The rows below fall into families. The same turns and mirrors carry the whole set onto itself and the rows of a family onto each other. For each named row, which other rows are in its family? Write them in the order they are listed.
These 33 rows form 11 families of 3 rows each.
vod: -319 33 -174 76 -86 125 -24 111 -205
Metar: -205 -111 -60 -52 14 153 69 -64 -198
sipeb: -227 -105 -79 275 27 103 -94 147 191
gariz: -164 -299 -87 -122 -282 -82 176 246 235
laza: -235 -174 -142 246 -32 220 -98 105 230
gute: -148 -326 65 -245 -99 -81 1 134 84
dipat: -244 -71 -285 75 -181 61 56 -96 -198
Zogan: -419 -99 -126 153 -29 64 16 -50 305
pem: -365 -160 -86 164 -82 40 -161 305 188
nosol: -127 -219 14 -170 -163 -164 -47 247 145
suf: -423 -293 -285 -30 -71 59 26 -70 -124
Dop: -85 -285 37 -182 -149 63 244 182 104
luni: -279 -126 -242 222 -74 -35 115 172 328
lupu: -236 29 -327 72 -101 32 238 12 -34
Pipum: -399 -442 -215 -164 -142 -77 -14 38 44
sirad: -95 -315 -14 -135 -211 -156 36 197 208
Kadi: -146 14 -132 -48 -79 50 67 20 -234
Lup: -308 -263 -169 267 -130 23 -102 75 249
bes: -114 -64 -158 -43 -126 80 163 -40 -215
pev: -291 -164 -197 277 -69 181 131 141 250
ruk: -458 -394 -237 74 -33 46 -58 26 125
bebad: -219 -190 -115 334 -5 129 8 87 203
guzud: -103 -294 -55 -204 -252 -44 -39 219 196
rodor: -176 -146 -208 -170 -225 -196 195 184 148
teb: -321 15 -183 -102 -124 29 133 -147 -60
kepu: -131 -46 -199 -77 -168 182 55 -17 -188
pir: -189 -292 -126 -166 -304 -197 -14 106 65
deziv: -198 -67 -228 -49 -200 115 266 23 -125
pimes: -297 -185 -46 -226 -198 -166 39 32 268
gemil: -266 -261 6 167 92 144 -85 85 198
Zeli: -265 -154 -86 -204 -233 -109 -54 285 -34
bod: -132 -137 -45 25 -28 247 286 41 -70
Vila: -175 -286 26 133 -12 195 156 198 259

The rest of the family of Dop: bod, Vila
The rest of the family of gemil: Metar, gute
The rest of the family of bebad: sirad, bes
The rest of the family of pev: gariz, deziv
The rest of the family of Zeli: vod, pem
The rest of the family of pimes: Zogan, teb

The rows below fall into families. The same turns and mirrors carry the whole set onto itself and the rows of a family onto each other. For each named row, which other rows are in its family? Write them in the order they are listed.
These 20 rows form 5 families of 4 rows each.
Tam: -77 -92 0 76 263 -203 161 59 22 -81 -160 -81 -150 37 0 -346 36 178 208 48 -43 -109 -165 -143 84 -264 108 161 -86 -50 -2 79 -64 -93 77 -107 67 -49 287 -56 117 91 -50 -179 48 -83 -154
pumog: 94 -149 -52 -38 98 -69 142 12 262 -192 91 -55 -88 -145 -189 -88 94 159 240 162 189 83 23 -7 -15 -108 154 69 12 42 180 16 -111 -78 -79 -22 342 153 54 101 214 376 56 -12 -168 164 -106
Balap: 191 -162 -194 49 176 -48 261 -213 339 -108 -15 -96 -115 6 33 -240 -6 -25 119 128 -48 -251 -30 59 36 52 126 -50 -166 162 70 21 -189 -64 -68 -107 344 211 -40 25 88 80 -138 94 -36 85 58
ziso: 69 7 287 -99 142 -195 44 226 31 -31 157 150 163 15 -235 -63 83 -23 57 43 101 -154 100 -113 -111 49 -42 159 -158 19 140 -152 19 -204 -172 55 -23 -74 87 230 -56 300 -4 172 64 164 -74
poki: -24 -24 -46 -44 -161 -46 -215 -63 215 233 -174 -103 163 109 91 110 -33 202 248 55 186 -121 -80 -35 229 -247 65 70 40 -237 -146 16 111 84 175 -95 -70 312 -2 -29 22 21 118 73 22 -176 -177
vima: 212 -44 95 44 178 -139 150 -21 194 -7 76 49 129 151 -2 -228 -32 -193 -8 29 -135 -425 -16 -19 -43 149 -1 26 -301 156 74 -114 -33 -147 -119 -50 76 46 -46 66 -99 37 -178 222 115 77 67
gamok: -34 25 201 -1 82 -19 -37 10 -198 108 -129 186 -103 -21 29 -201 -123 -18 -39 189 -169 138 -184 104 -81 19 -245 151 -56 115 115 -145 -12 54 -118 57 -8 -145 206 4 -121 -130 -132 -91 205 176 62
nusov: -30 -17 159 108 244 -253 73 157 -9 -54 -42 -28 54 116 -36 -336 -12 75 176 -7 -80 -186 -209 -161 44 -216 61 185 -158 -27 29 14 65 -91 102 -86 -38 -94 237 -137 23 87 -61 -120 64 -93 -189
fino: 108 -1 -239 156 -152 30 -32 -27 136 -122 -5 -14 54 -317 90 -259 -156 -102 -55 144 -137 26 -86 -167 -49 -132 -25 256 159 -27 272 127 43 -18 -230 61 69 44 -29 -183 237 107 68 13 -47 189 -39
Bafo: 141 23 -30 -46 -78 -33 -16 -174 346 72 123 -144 212 143 98 -20 60 -188 172 45 76 -272 -48 116 92 113 155 -171 -131 132 -114 -40 87 105 123 -114 120 277 -274 0 -163 73 -75 165 -139 25 39
pudof: -107 240 -94 -27 -306 9 -171 12 -29 64 73 -92 202 -205 209 -108 55 -286 -26 38 3 16 -29 -128 -2 -16 55 60 190 -54 -49 95 263 159 -20 53 -210 -24 -192 -43 -104 113 101 2 -139 165 16
gagef: -102 11 -22 -129 -98 -76 -153 -29 97 300 -265 -29 102 123 97 109 6 204 168 25 178 -198 24 -95 198 -169 0 83 7 -284 -200 -17 70 6 95 -82 -180 206 102 129 -50 -25 96 146 157 -135 -132
ranep: -96 9 -32 -269 -5 -32 77 -3 89 93 -79 11 -116 -109 -80 135 231 137 119 93 313 -40 278 -39 26 40 56 0 42 -114 -69 -45 -92 -71 -107 -2 33 96 75 466 -20 274 78 165 20 169 -13
Mas: -2 28 -128 -183 27 -15 150 -227 188 165 -122 -81 -69 76 141 -20 149 -91 33 37 92 -334 155 40 75 190 89 -159 -122 38 -212 -31 -103 -16 -25 -96 34 172 -101 316 -172 9 -99 223 54 70 141
gemiz: 93 28 172 -103 -127 -80 -171 111 256 9 254 -49 307 22 -166 135 108 -26 243 75 278 10 -8 42 20 -45 112 -1 -6 16 41 -91 172 36 61 14 80 190 -179 51 -59 344 116 117 -204 101 -143
ful: -115 22 -48 -146 -147 155 -138 -219 -72 248 -268 60 -202 -93 165 41 -40 125 69 241 38 247 -78 210 70 -2 -134 -6 137 2 -64 -64 -35 217 -15 6 54 101 75 131 -107 -126 -18 -60 114 141 97
rol: -196 196 -272 -96 -257 72 -36 -93 -53 65 -112 -125 -83 -305 252 -113 127 -164 -45 66 50 61 87 -153 24 -8 76 41 263 -89 -84 152 100 142 -79 8 -139 -17 -82 115 -16 95 94 -15 -104 197 63
Gosev: -2 87 178 -57 -213 78 -316 -74 -36 227 -50 100 148 40 98 57 -126 -51 98 181 -6 203 -236 228 38 -3 -173 24 44 62 -3 -140 182 256 49 43 -44 86 -54 -96 -202 -121 -17 -37 48 109 38
zes: 44 67 -124 94 -109 -13 -24 44 -29 -17 -56 91 56 -268 84 -245 -131 -156 -188 88 -166 -103 30 -245 -94 -37 -124 302 96 -77 224 53 40 -112 -323 101 -108 -93 51 -16 136 43 28 129 128 212 2
vukiz: 47 -56 63 71 0 43 -52 -107 7 -13 -65 58 -133 -90 30 -214 -157 57 134 255 -121 310 -321 200 0 -105 -105 100 40 171 169 -41 -14 150 -19 10 237 19 96 -193 19 -66 -86 -234 -4 151 -3

The rest of the family of Balap: vima, Bafo, Mas
The rest of the family of vukiz: gamok, ful, Gosev
The rest of the family of Tam: poki, nusov, gagef

The rows below fall into families. The same turns and mirrors carry the whole set onto itself and the rows of a family onto each other. For each named row, which other rows are in its family? Write them in the order they are listed.
These 30 rows form 5 families of 6 rows each.
nedub: 138 -168 68 282 122 179 31 159 -64 -6 -220 41 -30 8
bim: 400 23 149 106 137 36 64 154 170 -69 -70 -114 -110 -129
duz: 6 -71 161 254 175 219 43 25 -45 30 -87 115 41 -18
zodaz: -48 161 66 72 -100 96 80 81 112 -201 107 -249 -161 296
dugu: 102 -125 -3 237 196 151 -11 190 29 27 -179 112 49 -10
gimi: -23 100 64 107 -67 -111 293 60 -124 -142 134 111 82 98
Zorik: 346 28 174 101 125 50 -45 170 245 -151 -162 -86 -79 -53
kasa: -127 -171 108 -191 -243 -51 -157 139 -12 24 -76 -119 -101 110
bog: -154 67 1 43 23 -86 250 14 -162 -127 60 80 75 -18
movid: -113 101 11 143 -32 -116 286 104 -121 -81 154 -4 106 28
nekif: 59 24 175 332 245 190 -52 113 -95 -71 -97 13 -59 -7
Pudu: 82 60 24 -173 -14 -300 -231 59 78 122 70 -84 -70 -23
feb: -13 7 64 148 21 -181 180 265 -137 -257 153 65 21 153
pag: -195 -115 98 -78 -137 22 -182 168 185 125 32 -117 -209 43
levas: 259 12 141 -10 214 -54 75 181 157 -67 -308 -8 -180 12
Vup: 21 -19 -48 -25 -47 62 191 92 60 -214 188 -165 -126 321
felol: 442 37 127 128 -23 -35 19 122 135 -90 -82 -73 -148 -58
mibad: 23 -18 158 -47 -34 -237 -160 -140 130 105 5 47 -200 -77
Monus: 38 -226 82 265 124 93 -29 137 30 -38 -164 112 150 0
mimap: 31 -6 38 -26 -72 80 204 66 31 -123 71 -150 -225 368
tolep: 30 -25 128 -52 10 -377 -244 80 72 108 40 -52 -100 -41
pabu: -233 -21 113 -127 -120 41 -223 140 70 75 0 -60 -196 66
Miki: -60 83 31 119 -199 -41 85 -11 97 -287 83 -241 -55 239
zufa: -184 -174 128 -186 -81 48 -73 164 58 109 -104 -156 -174 189
vof: -214 -80 209 -22 -39 40 -207 195 209 59 16 -132 -156 164
lotas: -34 -110 -32 117 -21 -157 194 179 -185 -165 103 101 96 10
Pobep: 71 106 9 -98 43 -320 -220 106 19 -3 39 -82 -139 -117
dira: -61 21 -18 -29 -32 -45 220 46 38 -269 87 -223 -179 269
gol: 127 101 78 -33 -70 -288 -184 -70 150 -8 48 12 -97 -142
Vuvar: 330 51 80 52 158 -162 4 268 174 -82 -161 -111 -196 17

The rest of the family of lotas: duz, zodaz, zufa, gol, Vuvar
The rest of the family of vof: bog, felol, Monus, mimap, Pobep
The rest of the family of levas: kasa, nekif, feb, mibad, Miki
The rest of the family of bim: dugu, movid, Pudu, pag, Vup

The rows below fall into families. The same turns and mirrors carry the whole set onto itself and the rows of a family onto each other. For each named row, which other rows are in its family? Write them in the order they are listed.
These 28 rows form 7 families of 4 rows each.
geg: -237 -171 -125 -8 61 40 24 -273 145 17 -129 5 -287 -201
gib: -167 -197 -135 39 -91 -59 383 -105 187 -140 -170 57 -255 137
sov: 216 -48 25 120 -199 -103 153 0 -207 -62 84 193 33 -94
diz: 119 -164 77 163 -228 -231 136 -5 -268 47 32 171 -103 -61
budu: -184 -103 102 124 -388 42 -52 -95 -277 -67 -13 76 -168 -263
Pil: -154 -289 -155 -22 -73 82 345 -70 190 -166 -29 98 -115 163
luba: 139 -93 35 -51 -279 -172 136 131 -201 -31 52 89 -1 -125
fisu: 176 -78 33 94 -300 -245 95 107 -152 -2 4 94 -74 -73
valos: -152 -229 -178 -134 -111 5 279 -86 209 -94 -131 96 -228 156
Vaso: -87 3 119 206 -255 70 -118 -99 -277 -199 3 146 -167 -113
bego: -219 -98 -152 -82 9 226 126 -120 254 -16 63 55 -246 -172
naseb: -195 -62 -240 18 44 164 57 -212 169 -16 74 -28 -272 -152
nuf: 164 -41 -11 101 -336 -47 193 124 -157 -36 159 170 -47 13
kabu: 186 -95 49 128 -205 -151 144 127 -172 48 85 203 -78 -22
Tisuz: -243 -140 -148 -71 6 120 115 -236 184 48 45 -12 -264 -239
goz: -206 -121 -146 35 54 201 76 -252 184 88 -12 -39 -220 -90
dol: -137 -62 202 153 -273 36 -41 -84 -276 -149 -87 198 -209 -212
kitid: -29 -166 -165 6 27 47 288 -67 216 -161 -88 149 -140 189
zigem: -285 -148 -158 -58 -62 91 66 -129 212 94 -38 -18 -365 -113
Pade: -183 -143 -124 2 -46 149 325 -31 187 -73 -68 1 -190 211
Nud: -49 -145 75 120 -309 -37 -74 -140 -253 -179 -52 233 -119 -266
pom: -188 -111 -170 147 37 119 73 -231 207 42 40 51 -365 -115
vebe: -261 -321 -186 -80 -38 41 312 -20 120 -71 -80 17 -133 72
ral: 13 -25 214 197 -280 40 -12 -121 -193 -160 17 272 -203 -172
tosi: -85 -111 116 104 -251 143 -138 -27 -258 -185 60 166 -74 -177
Zosu: 155 -74 -19 47 -358 -185 134 69 -196 10 14 231 -76 -100
tiso: -68 -47 115 220 -281 120 -39 -115 -284 -99 -21 184 -42 -178
Pobel: -158 -267 -202 -50 -133 -1 300 -57 213 -187 -130 -3 -163 102

The rest of the family of naseb: fisu, Vaso, Pobel
The rest of the family of dol: Pil, kabu, Tisuz
The rest of the family of Nud: sov, zigem, Pade
The rest of the family of tosi: gib, luba, pom
The rest of the family of budu: geg, nuf, kitid
The rest of the family of valos: goz, Zosu, tiso

The rows below fall into families. The same turns and mirrors carry the whole set onto itself and the rows of a family onto each other. For each named row, which other rows are in its family? Write them in the order they are listed.
These 30 rows form 5 families of 6 rows each.
dez: 71 -44 150 94 -145 -226 90 -196 -266 88 -57 -68
per: -162 -204 -163 -188 82 -66 141 -203 218 -34 11 -261
seso: 101 -262 269 7 195 -137 106 -260 -46 -27 213 -75
dekar: -77 -116 -185 -23 -87 -155 -78 182 37 202 29 -85
denap: 40 -236 -40 -188 144 -78 246 42 2 -132 -132 89
vipug: -107 -181 -113 -233 139 -83 132 -183 236 -19 48 -258
Kem: 100 -244 244 22 204 -187 117 -343 -72 -40 105 -125
biba: -38 -235 -133 -66 141 -19 260 51 -5 -150 -172 -19
zer: -146 -80 -302 15 -1 -164 -64 104 -98 191 9 -78
Fulu: 150 -276 253 76 220 -125 88 -217 -47 -73 156 -133
pid: 5 -218 -98 -51 190 -75 237 18 -18 -152 -199 62
vuv: -180 -13 -30 -17 -6 6 -211 -242 -65 168 205 -15
rinit: -138 -176 -129 -135 73 -24 101 -176 274 -109 33 -228
mefas: 97 -63 187 150 -67 -136 130 -131 -282 15 -83 -33
Bitab: -11 -260 -84 -129 186 -67 260 -26 -65 -144 -163 74
Feme: -117 -260 -75 -229 162 -29 180 -163 220 -24 31 -231
kan: 132 -182 265 63 183 -56 50 -225 -29 -126 169 -91
riz: 2 -243 -121 -69 148 -165 300 -34 -38 -156 -172 -17
vosi: -180 -75 -29 -91 48 -24 -181 -195 -16 308 176 -104
luf: -168 -59 -30 -50 81 -25 -203 -250 -130 242 173 -9
Gilab: -89 -142 -233 31 -3 -139 -65 185 -26 182 56 -141
gak: -166 -251 -192 -209 209 -91 123 -194 179 -37 55 -191
fitil: -134 -59 -212 73 -82 -75 -62 134 -98 190 30 -113
Guzof: -138 -83 -47 -20 98 -130 -208 -235 -79 277 214 -116
Mige: -130 -103 -247 89 -74 -141 -19 148 -37 168 56 -87
fogaz: 88 12 128 107 -96 -198 124 -145 -287 26 -58 -33
Napam: 107 -83 117 172 -32 -261 78 -137 -304 69 -30 -34
Katus: 75 -62 195 36 -170 -213 103 -146 -232 90 -38 28
firon: 94 -239 319 15 155 -95 79 -284 -80 25 151 -109
meb: -174 -61 -13 -60 67 -75 -200 -269 -26 281 155 -12

The rest of the family of fitil: biba, mefas, Feme, vosi, firon
The rest of the family of vipug: seso, pid, Mige, fogaz, meb
The rest of the family of per: dez, Fulu, Bitab, luf, Gilab
The rest of the family of rinit: dekar, denap, vuv, kan, Katus

